Questions about the array below. Counting starts at 0.
1) Give the bottom entry of the column that holds the largest entry.
2) Give the entry in row 0 and column 1.
3) Give the smallest entry.
4) Give the entry directly above -1.89.
5) Give the top-right entry.
6) Give the entry at row 2, column 0.
7) Give the entry directly below the largest entry.
8) Give the entry in the top-left corner.
[[-6.44 -2.40 -2.92 -2.97 -6.43  6.34 -5.71  3.02  5.77 -2.40]
 [-4.56 -1.30 -1.82 -1.89 -4.66  6.29 -4.25  3.38  5.89 -1.31]
 [ 2.62 -3.77 -3.33 -3.27  3.34 -5.74  4.14  0.21 -2.88 -3.77]
 [-0.28  0.75  1.16  1.03 -0.09 -3.12  0.66 -2.53 -3.28  0.70]
 [ 1.37  0.25  0.56  0.32  1.32 -4.85  1.38 -3.14 -4.15  0.16]
 [-4.46 -8.06 -8.22 -8.21 -3.17  3.87 -0.46  8.12  7.67 -8.05]
 [ 3.69 -3.84 -3.41 -3.35  4.37 -6.34  4.95  0.31 -3.09 -3.84]
 [-0.39  1.57  1.69  1.53 -0.72 -2.21 -1.04 -3.47 -3.13  1.52]
 [ 3.42 -3.61 -3.16 -3.04  4.17 -5.53  4.95  0.84 -2.51 -3.59]
 [-5.65 -2.61 -3.14 -3.18 -5.67  5.62 -5.18  2.87  5.32 -2.61]]
1) 2.87
2) -2.40
3) -8.22
4) -2.97
5) -2.40
6) 2.62
7) 0.31
8) -6.44

grid =
[ 0.50  0.81 -0.48  2.14 -0.08 -0.66  6.35 -4.33 -4.94 -0.80 -1.50  2.63
  2.20 -6.58  0.55  2.61]
The entry just right of -6.58 is 0.55
What is the entry just right of -0.80? -1.50
What is the third entry from the right? -6.58
The 1st entry from the left: 0.50
The fifth-last entry: 2.63
What is the second entry from the left? 0.81
What is the third largest entry? 2.61
The entry just right of the largest entry: -4.33

Questions about the array below.
1) The entry just right of 7?
2) The minimum?
3) The entry just left of the smallest entry?
((4, 6, 5, 4), (6, 5, 6, 6), (4, 6, 4, 5), (6, 7, 4, 6), (9, 6, 4, 8), (3, 2, 8, 4))
1) 4
2) 2
3) 3

[[ 0.21 -3.08 -1.89 -1.84 -1.13  0.25 -1.33 -1.78  1.61 -0.56 -0.61 -5.57
  -0.79 -1.62  2.54]
 [ 0.54 -3.12 -0.79  0.40  1.16 -1.77 -1.50 -0.49  0.54 -2.00  4.59 -6.99
  -2.71 -0.37  0.07]
 [ 0.33 -4.77 -1.89 -0.87 -0.91 -1.19 -2.29 -1.15  0.04 -1.16 -0.29 -3.27
  -0.10 -2.29  2.46]
 [-0.53  4.66  0.61 -1.12 -0.34  3.56  2.08  0.19  2.57  1.91 -3.87  0.30
  -0.91  1.58 -2.03]
 [ 0.06  0.34 -0.09  0.49  1.36  1.64 -0.87  1.78  2.18 -0.25 -3.63 -2.41
  -4.94  0.86 -5.04]
 [-0.13  2.74  1.34  1.43  1.61  1.10  0.57  2.46  0.43  0.40 -1.90  2.21
  -2.63  1.80 -4.87]
 [ 0.57 -4.37 -1.00  0.55  0.84 -2.59 -2.06 -0.51 -0.62 -2.15  4.17 -5.10
  -1.57 -1.07  0.89]
 [ 0.16 -1.29  0.99  2.00  0.57 -3.32 -0.33  0.70 -3.80 -0.82  4.10  4.94
   2.83 -0.32  1.14]
 [ 0.54 -3.51 -0.51  0.73  0.87 -3.11 -1.33 -0.82 -1.37 -2.12  6.68 -4.69
  -0.29 -0.76  1.95]
 [ 0.29 -3.16  0.15  1.71  0.28 -3.30 -1.50  0.73 -3.75 -1.07  2.18  4.81
   2.26 -1.20  1.23]
 [ 0.09 -1.63 -0.73 -1.14 -1.39 -1.47  0.23 -2.51 -0.97 -0.28  4.27 -1.80
   3.48 -1.28  5.38]
 [-0.22  0.51  0.43  0.91 -0.24  0.78 -0.62  2.14 -1.25  1.05 -6.69  8.10
   0.36 -0.20 -2.67]
 [-0.05 -0.55  0.82  1.79  0.32 -1.25 -0.82  2.10 -2.84  0.17 -2.82  8.10
   1.33 -0.33 -1.68]
 [ 0.43 -2.51 -0.06  0.69  0.58 -3.28 -0.43 -1.33 -1.93 -1.77  8.13 -3.66
   1.25 -0.50  3.14]
 [-0.11 -0.78  0.39  1.16 -0.42 -0.44 -0.95  1.79 -2.30  0.63 -4.85  8.53
   1.64 -0.81 -1.18]
 [ 0.15 -2.43 -1.81 -1.52 -0.40  1.48 -1.62 -0.64  2.88 -0.49 -3.45 -5.93
  -3.31 -1.05 -0.52]]
The entry just left of 2.83: 4.94
The entry just left of 1.34 -> 2.74
The first entry in reading order is 0.21
The entry just right of -0.44 -> -0.95
Find the entry just left of the smallest entry.
Answer: 4.59
Find the entry just left of the largest entry.
Answer: -4.85
Find the fifth entry in reading order.
Answer: -1.13
Find the entry just right of -1.93.
Answer: -1.77
The 3rd smallest entry -> -5.93
The third entry in reading order is -1.89
The second largest entry: 8.13
The largest entry: 8.53
Find the entry just right of the smallest entry.
Answer: -2.71
The entry just left of 6.68 is -2.12

arr =
[[-2.03 -3.06  2.06 -0.71 -4.59  1.33 -0.21 -0.15  0.58  4.31  7.89 -2.34
   8.71  4.91]
 [ 3.05 -1.89 -7.56 -0.18  2.40 -0.75 -3.81 -5.77  1.84  3.29 -6.27  5.72
  -1.68 -4.67]
 [-5.32 -0.77 -6.09  1.09  0.25 -4.60 -5.55  1.85  1.39 -2.26 -3.63  5.22
  -3.13 -6.47]]
The entry just left of the smallest entry -> -1.89
The entry just left of -0.75: 2.40
The entry just right of 1.85 -> 1.39
What is the entry just right of -3.06? 2.06
The minimum is -7.56
The second smallest entry -> -6.47
What is the entry just right of -0.21? -0.15
What is the third smallest entry? -6.27
The 2nd largest entry: 7.89
The entry just left of the largest entry is -2.34
What is the third largest entry? 5.72
The entry just left of -6.27 -> 3.29
The entry just right of -4.59 is 1.33
The entry just right of 2.06 -> -0.71
